One turning vector, and how many steps it has turned
The counts run from 0 to 788.
[-15,3,5,12,3,-4,-19,14,-1,14,12,-8,-10,-11,-23,25,2,-19,-12,-10,-3,-31,-11,15,17,-20,-3,-15,-7,25,2,5,-25,0,-27,7,9,9,12,-3,18,21,15,-9,-17,-16,-16,-30,16,2,-22,2,10,-7,11,2,-9,-17,-1,4,-14,-4,-24,2,-3,-11,-27,-6,0,-4,20,21,13,-7] -> 358
[3,9,-1,-19,-31,4,-12,-12,7,9,17,2,-14,-2,9,-7,1,8,8,-20,-18,-12,-3,-15,12,-10,-1,-4,3,3,10,-2,-23,1,-21,6,-18,0,1,6,-15,0,-1,-22,-9,17,7,24,-35,2,7,1,-1,10,6,1,-3,9,12,0,30,5,0,-1,16,-6,8,8,22,8,10,29,29,0] -> 465
[-3,14,14,19,12,-4,-7,2,-17,11,26,-18,0,0,8,21,2,14,2,-15,-22,-19,-17,18,-11,14,9,15,12,-2,-8,1,-7,-10,14,-16,-21,5,0,4,-3,14,1,4,-3,-12,-12,0,-19,-7,-9,-9,-10,0,16,-1,-22,-27,4,-31,2,-2,-8,-5,7,-12,20,-7,3,-42,17,13,-2,-6] -> 630
[-3,21,10,28,-6,-5,-12,12,0,8,20,1,2,-4,9,13,-4,13,4,-12,-14,-3,-2,13,-6,14,27,15,12,-17,-19,-3,-5,1,10,-5,-23,-1,-2,-2,-1,14,6,4,-2,3,-3,21,-33,-5,-30,-23,-21,-2,27,11,-20,-17,-14,-31,12,-5,0,5,17,3,14,-13,5,-38,1,20,6,-1] -> 631
[9,-14,15,28,10,-19,-17,4,-1,-9,2,-8,-1,-13,-6,17,18,11,-4,2,3,9,-6,11,-1,12,-6,4,-13,-8,6,6,-3,3,16,10,24,4,10,-14,-4,13,-7,27,0,17,0,6,12,-5,-8,-8,-17,-49,2,1,-15,-6,12,-19,2,-11,5,2,-11,10,10,-17,-42,-30,-13,-2,1,1] -> 417
[2,3,-11,-7,-5,8,1,9,3,1,18,-5,-11,-25,-5,-12,6,-19,-11,-9,-26,2,21,-1,-9,16,-25,-10,7,13,34,-2,-4,-22,-3,0,-3,-7,18,4,16,-12,17,-5,-3,3,4,-21,21,22,11,12,-2,2,-30,-1,-26,23,-27,10,-12,9,10,13,-14,-3,0,-6,-12,5,15,29,-3,2] -> 487
[17,-15,-10,-18,-17,5,-17,-19,-3,36,29,-8,-6,15,6,8,18,0,-7,-10,-18,6,12,-17,-20,0,-5,-19,0,6,2,-10,-6,-7,11,11,-16,-6,11,-2,-7,4,-6,-25,-6,21,35,-9,-19,23,-6,3,12,18,-4,13,-28,-7,-9,8,27,4,-14,-8,-11,-12,-12,3,8,17,0,16,13,17] -> 105
[4,-9,8,1,13,1,9,-6,-28,32,37,2,15,0,-9,32,-7,12,-1,-16,-10,-5,17,1,-17,13,14,-7,-24,-9,-4,18,1,-5,29,-5,-2,-22,26,-5,8,-17,1,-5,-11,5,15,-7,1,11,20,10,-9,8,-15,2,-25,-5,-8,-1,-4,-8,-5,15,-5,-15,13,-4,-3,-21,11,-2,-14,6] -> 93
[4,17,-11,6,13,4,-1,7,-27,25,8,15,5,24,-4,13,22,7,-25,-16,-18,-33,-19,-2,-21,4,15,28,16,11,-13,0,3,1,5,17,-3,1,-26,4,2,-7,-9,-4,-16,8,6,7,-11,-1,-12,11,9,4,17,3,-5,-23,-14,-10,-16,12,18,-8,-20,17,0,2,-14,-14,16,1,-19,-13] -> 530
[-8,-11,9,7,6,-2,-5,19,20,-13,16,-17,-1,-24,-14,-18,8,-10,-3,-7,-9,-16,3,16,5,-15,3,-6,3,12,28,13,-36,-8,-18,-5,10,3,12,-14,15,11,-2,30,-7,0,-22,-3,15,-12,16,17,-3,-13,-22,1,-3,-9,17,4,-9,-13,-27,0,11,-17,-1,7,-13,-18,24,4,11,-6] -> 479
[-2,6,-11,-9,-16,-10,-25,-22,-10,29,20,-3,-21,-4,-12,26,11,-2,8,-14,-15,-31,-25,-8,5,-8,-6,1,-2,14,-12,2,-21,-23,-18,8,0,0,-4,8,12,8,0,-13,-13,-2,-2,8,-12,-1,-23,18,15,-13,3,-10,-28,-6,12,-14,10,7,0,4,-6,-5,-12,-17,12,-2,25,24,7,-10] -> 10
[3,-9,-3,-7,7,-11,8,-6,0,14,-13,-5,-10,18,-7,-19,15,15,-1,5,1,-11,-30,-17,-28,-18,3,18,3,-3,-4,-14,-19,-17,-8,10,9,-2,7,-16,-27,-6,-21,15,-2,27,10,8,0,13,-8,24,9,-8,28,1,-22,-5,-6,-9,-1,5,16,3,12,-6,3,-6,-21,1,13,-7,-16,26] -> 656
[4,1,7,-29,15,15,6,15,-8,-8,9,6,20,-17,-3,-6,-9,-18,-17,-44,-22,18,-2,-5,8,-8,-14,2,20,-4,10,-3,-20,-4,-17,0,-5,5,-11,21,-1,9,-10,8,-7,8,-14,12,-9,12,6,-2,-12,37,6,9,-34,-5,3,2,9,12,10,-13,9,2,0,30,2,-9,17,-3,3,-5] -> 273
[19,-9,-21,-2,-4,-5,-14,0,-18,24,-10,-3,-3,30,2,-6,20,1,-15,-6,2,-32,-18,-9,13,-5,3,2,-15,8,14,-1,-11,20,-9,18,9,-3,-9,-6,-13,5,-2,-10,-26,20,5,7,1,-3,0,18,23,-26,29,-4,17,-3,-11,11,6,-1,-1,-13,-31,14,-7,-5,-14,10,-17,15,-3,3] -> 330
[4,-24,-11,-16,-15,-2,-2,-7,-7,24,12,23,10,0,-33,31,0,-15,3,-10,6,16,19,-20,9,4,6,-10,-20,-14,-1,11,1,16,7,21,9,3,18,3,12,-7,5,-20,-7,8,32,1,-5,12,2,23,-8,20,-5,2,-1,-20,-4,0,17,-1,5,12,-14,13,7,-6,-11,9,12,5,21,-5] -> 0
[11,-2,6,11,7,-2,-23,5,15,-18,10,-5,17,-22,2,19,-1,4,-8,-12,-7,23,13,-8,14,27,-2,-17,-13,-1,42,-1,0,18,7,-1,6,8,12,-3,-15,12,-2,3,11,7,7,6,-2,2,13,-34,-11,-7,-2,13,-1,5,-7,11,27,8,8,6,-21,26,19,0,-25,-2,-8,18,16,-4] -> 67
[-7,2,4,11,8,-1,-3,24,11,-17,-1,3,10,-7,-6,2,-3,-1,-10,-30,1,-15,-13,8,5,-16,-5,9,-30,27,29,-13,-22,5,0,-4,25,13,25,-9,-26,14,-11,-6,-8,15,2,-21,7,4,-6,-20,2,6,37,-9,-2,8,16,17,12,5,13,-7,0,18,0,-1,-17,0,20,1,-5,15] -> 263
[5,-12,-14,10,-3,-17,-15,-5,25,-8,-6,8,-18,-12,-7,-16,9,6,13,5,10,-10,5,-1,10,-15,14,-4,-18,11,17,-1,-11,19,-28,26,15,-4,11,-18,-9,7,-10,20,-21,25,16,16,6,-4,16,4,1,-33,3,9,18,17,8,18,14,-16,-11,8,9,5,3,6,-23,16,-1,15,11,15] -> 129
[18,-21,-10,-16,-11,-15,-11,-24,22,20,15,-11,-1,12,-13,-4,18,-8,-4,-5,6,4,10,-18,4,4,6,-2,-4,-2,1,-12,-8,0,14,38,-8,6,15,-14,0,6,-12,-1,2,23,12,22,-4,12,6,5,12,-3,-6,13,-16,-22,-21,-3,29,3,-1,-8,-2,2,-6,-2,-12,15,5,8,22,29] -> 649
[-9,1,-8,5,-6,-3,1,22,0,-14,7,14,18,3,-12,10,2,-9,-15,-18,3,-18,4,2,1,8,-6,2,-23,5,16,-11,-10,3,15,0,4,9,38,-13,-10,-4,14,-41,-22,14,23,-30,-3,8,-3,-1,-2,18,16,-15,7,18,-3,16,8,-2,13,13,-20,18,3,-2,-20,-4,23,13,0,10] -> 259
[6,14,7,11,-12,4,-6,-1,2,-20,27,-1,23,-13,21,-16,2,2,-5,-9,-13,-9,0,12,12,21,-10,-2,16,-9,20,10,3,6,-14,-7,-20,-6,9,0,-8,-5,14,-12,-9,-1,10,24,-9,-10,39,-4,-18,-15,-14,2,10,9,0,-10,21,6,15,1,-6,6,33,5,9,-25,2,22,21,-9] -> 55
[-11,16,10,8,-5,1,8,-8,-10,11,18,-2,-11,-26,-6,4,-9,-7,-5,-13,-18,-30,-22,8,-8,-18,-6,-2,24,7,-1,15,-1,-19,-36,-8,-18,-7,5,11,-1,-4,13,-5,4,-13,0,-10,8,12,3,5,-17,8,14,-7,-19,-4,-9,-9,0,9,9,7,30,-21,5,-9,26,-13,36,18,3,15] -> 370
[3,9,-12,-5,-15,15,2,-11,-20,10,31,4,-8,-14,15,-5,1,-5,-2,-12,-30,-5,-8,9,11,4,-32,-6,20,13,13,2,4,18,-37,-4,-9,-9,-15,3,-5,0,25,-5,-20,-15,0,4,-18,-3,29,10,-14,-16,-7,-14,-3,-1,-8,-12,-9,16,1,-18,8,-13,7,-8,1,-13,-1,44,17,-8] -> 692
[7,-15,-8,-19,-19,22,-9,-6,-10,-2,-3,7,-16,-21,1,-17,8,-2,-11,-11,-22,19,-2,-5,-10,-6,-38,-22,-4,8,26,6,-6,-16,-26,-1,14,3,5,15,-10,-6,-3,-16,1,7,29,-7,4,17,8,14,-13,-2,-6,-2,-11,27,13,10,3,9,21,6,-16,1,4,10,-14,12,3,14,6,-1] -> 139
[11,8,6,-2,-10,2,-11,-6,-12,29,3,-20,-7,7,11,29,-11,20,3,-5,-17,-8,-13,5,4,10,-10,-10,-6,-11,14,-4,-2,20,0,-18,-6,0,1,-3,-42,20,11,-13,7,1,13,-9,-23,3,-20,0,9,1,46,6,-16,-12,-21,-15,9,21,3,-13,-4,1,13,-27,-1,-5,-18,11,-6,6] -> 431
[5,-24,-6,-14,-1,-16,-5,-9,7,28,10,-9,-7,6,-15,9,12,-4,11,-19,8,-17,-18,-16,24,-23,-9,12,-40,14,11,-8,-25,5,-11,6,27,6,10,-14,-15,15,-15,-6,-9,19,-3,8,12,11,0,9,5,-7,31,1,1,-18,10,5,23,5,-2,-10,11,5,-18,-19,-3,7,4,9,15,15] -> 8
[13,-9,-8,-6,-11,-20,-8,0,-2,28,-13,-9,-11,17,-9,-22,27,7,-5,-1,-7,-18,-25,-14,9,-9,9,25,10,-12,-6,-3,-28,-22,-6,3,2,-6,-9,-9,-2,17,-8,1,-7,21,-10,33,4,-7,-24,28,5,-17,21,0,-2,-30,-3,-22,0,1,8,1,0,12,-3,-17,-7,-19,1,-4,-10,2] -> 208
[-17,-1,-1,7,17,14,-1,16,-10,22,14,-3,-22,-23,-16,38,-15,0,5,-13,-9,-13,11,11,-2,-15,4,-27,-22,18,14,16,-5,7,-14,-14,11,5,21,3,4,-2,10,2,-21,-25,13,-32,-3,-4,5,15,-1,15,-1,1,-1,2,7,7,-10,-2,-18,14,-14,-12,7,-7,-7,-2,13,15,4,-6] -> 353
[0,1,3,15,12,22,-6,5,-32,13,10,6,-9,-1,0,8,5,23,8,-16,-10,-29,-29,15,-8,-13,-3,5,-11,20,-1,15,-10,14,-26,-14,15,3,-15,9,-15,5,-7,9,-26,-1,6,3,-20,-19,9,16,-6,-24,17,-13,9,4,26,-12,-10,-7,-4,-9,2,-8,8,1,-7,-23,-2,10,-2,-12] -> 341
[-3,-3,-20,20,-31,-4,-31,8,7,-4,12,6,-18,-4,-7,-10,38,-2,-8,7,-12,-28,1,3,-11,-6,-3,-5,-5,18,8,6,-14,-17,-11,11,5,0,9,-8,13,-9,12,-19,-15,11,15,-11,6,-9,-3,13,17,-37,-17,-1,1,13,9,6,-2,-9,-7,26,-18,0,-3,-10,-11,5,18,29,10,-13] -> 132
[20,-13,-7,-29,0,8,5,-1,-1,32,-7,-1,-31,2,5,-17,8,-5,5,-18,-5,20,3,-4,-7,-21,-6,3,2,-1,-6,-5,-14,4,-15,9,-3,7,-9,3,0,8,-12,3,-24,19,13,16,-18,14,-10,21,-17,32,15,17,-5,-13,-12,-2,5,4,-12,-15,17,-11,-8,13,1,12,-13,7,6,27] -> 561
[4,-6,-17,2,6,11,-14,19,-4,6,-5,5,-23,8,0,-22,23,-4,-18,-12,-12,-23,-18,0,-17,-16,-14,2,-1,26,10,3,-17,-23,-10,5,16,2,0,-4,3,7,0,-11,-36,20,8,-14,12,0,-4,22,18,-12,-9,-9,3,22,11,10,-17,-10,-5,8,-35,3,-11,7,-20,4,10,6,-6,-1] -> 136
[0,12,4,5,-4,-12,10,23,4,5,7,12,2,-4,4,-4,-8,-1,-6,-11,1,-8,8,3,-2,-11,20,-4,0,-16,6,15,-4,-14,0,-10,-13,-14,46,-7,10,-14,22,-19,-16,10,16,-5,1,13,9,1,-23,31,5,10,15,15,-11,8,21,-3,-11,28,-4,7,23,6,20,-12,22,0,2,17] -> 381
[3,-19,1,-3,-15,20,-5,-7,-19,15,30,14,9,-15,3,21,3,-1,17,-14,-10,22,1,3,5,-8,-6,-16,-7,-6,-11,21,0,19,-16,5,0,8,-7,11,-3,5,0,-16,-12,-2,14,9,-26,-6,23,6,-21,-18,-3,-6,6,-8,23,-8,10,-16,-5,-6,4,-14,8,7,-7,-19,-9,22,35,-17] -> 344
[9,-21,-2,-5,-7,6,-9,-27,-17,16,4,1,-10,-10,-14,12,-3,-7,-5,12,-1,13,-2,1,-19,3,-26,-25,-8,-2,0,13,18,-3,-1,15,19,5,11,0,2,-12,8,1,-4,1,41,-10,22,25,12,24,-2,-15,-5,-3,-17,7,-9,2,-1,11,10,-14,-23,-4,3,-17,-30,10,9,10,8,12] -> 776
[13,5,-5,-2,-6,-7,8,-3,0,22,1,-12,-15,22,10,-18,9,24,9,-2,-3,-26,-13,-17,-19,-14,6,13,-17,1,17,-18,-21,-8,-2,-7,-3,-19,14,-14,-38,0,-15,-3,-5,25,18,12,-10,0,7,30,12,2,31,0,-1,-8,-13,-9,12,13,8,-2,13,1,17,-10,1,2,10,5,-11,26] -> 657
[1,-8,-1,-12,1,14,13,6,-21,37,-2,-9,-24,5,-14,-14,3,6,-5,-1,-15,-11,-17,4,-27,-28,-9,-1,18,3,-2,6,-12,-15,-18,-6,5,-1,3,-5,7,-3,8,3,-10,-1,8,-16,-1,6,-12,41,-5,16,11,3,-15,-12,-8,-11,-27,3,-4,5,15,-26,-4,3,5,-10,20,-3,-16,8] -> 563
[-4,-8,-3,2,-23,-10,-14,-22,19,-18,14,-23,-20,-26,-4,-21,9,-23,-1,1,-10,1,1,4,2,6,-23,-23,17,15,22,2,-7,-21,-22,15,4,12,12,-8,5,8,12,9,8,-6,1,-7,15,13,5,2,1,-18,-16,1,-26,-1,-13,-3,11,10,6,1,1,-3,-2,-3,-7,-3,25,34,28,13] -> 39
[1,-6,-3,9,-12,-8,-29,11,-14,22,12,26,0,0,-17,29,19,2,0,3,4,12,7,-1,-4,-3,35,-7,-7,-18,-26,10,-6,5,1,28,6,-1,10,0,21,-3,-2,-8,-18,18,10,10,-24,-1,-23,-8,-8,-20,1,8,-8,-8,13,-12,10,-25,-2,26,-1,-2,-4,-3,-13,-11,2,11,8,-11] -> 543
[-7,12,-14,7,-26,7,-5,27,8,-5,6,13,15,1,1,-4,12,-10,-21,-27,-19,-5,1,1,-8,2,0,21,14,-1,9,-27,-20,-4,-2,18,-11,14,-10,4,-7,7,2,-19,-10,13,3,-6,-23,5,-23,-20,-6,24,18,4,-13,-3,-11,0,-3,9,18,1,0,11,-7,3,2,-5,18,36,14,-15] -> 271
[-10,-15,-1,8,-19,-9,-2,-13,3,12,37,-5,16,2,-12,32,-3,-5,17,-2,14,-15,14,1,9,-1,22,-14,-30,-2,1,9,-3,24,2,15,-5,-4,26,-20,-15,-3,12,-13,-10,-3,17,-4,-15,-2,26,3,2,-9,6,-1,11,-21,-3,-5,15,2,-3,4,17,-2,9,-15,-7,-4,20,20,30,11] -> 448
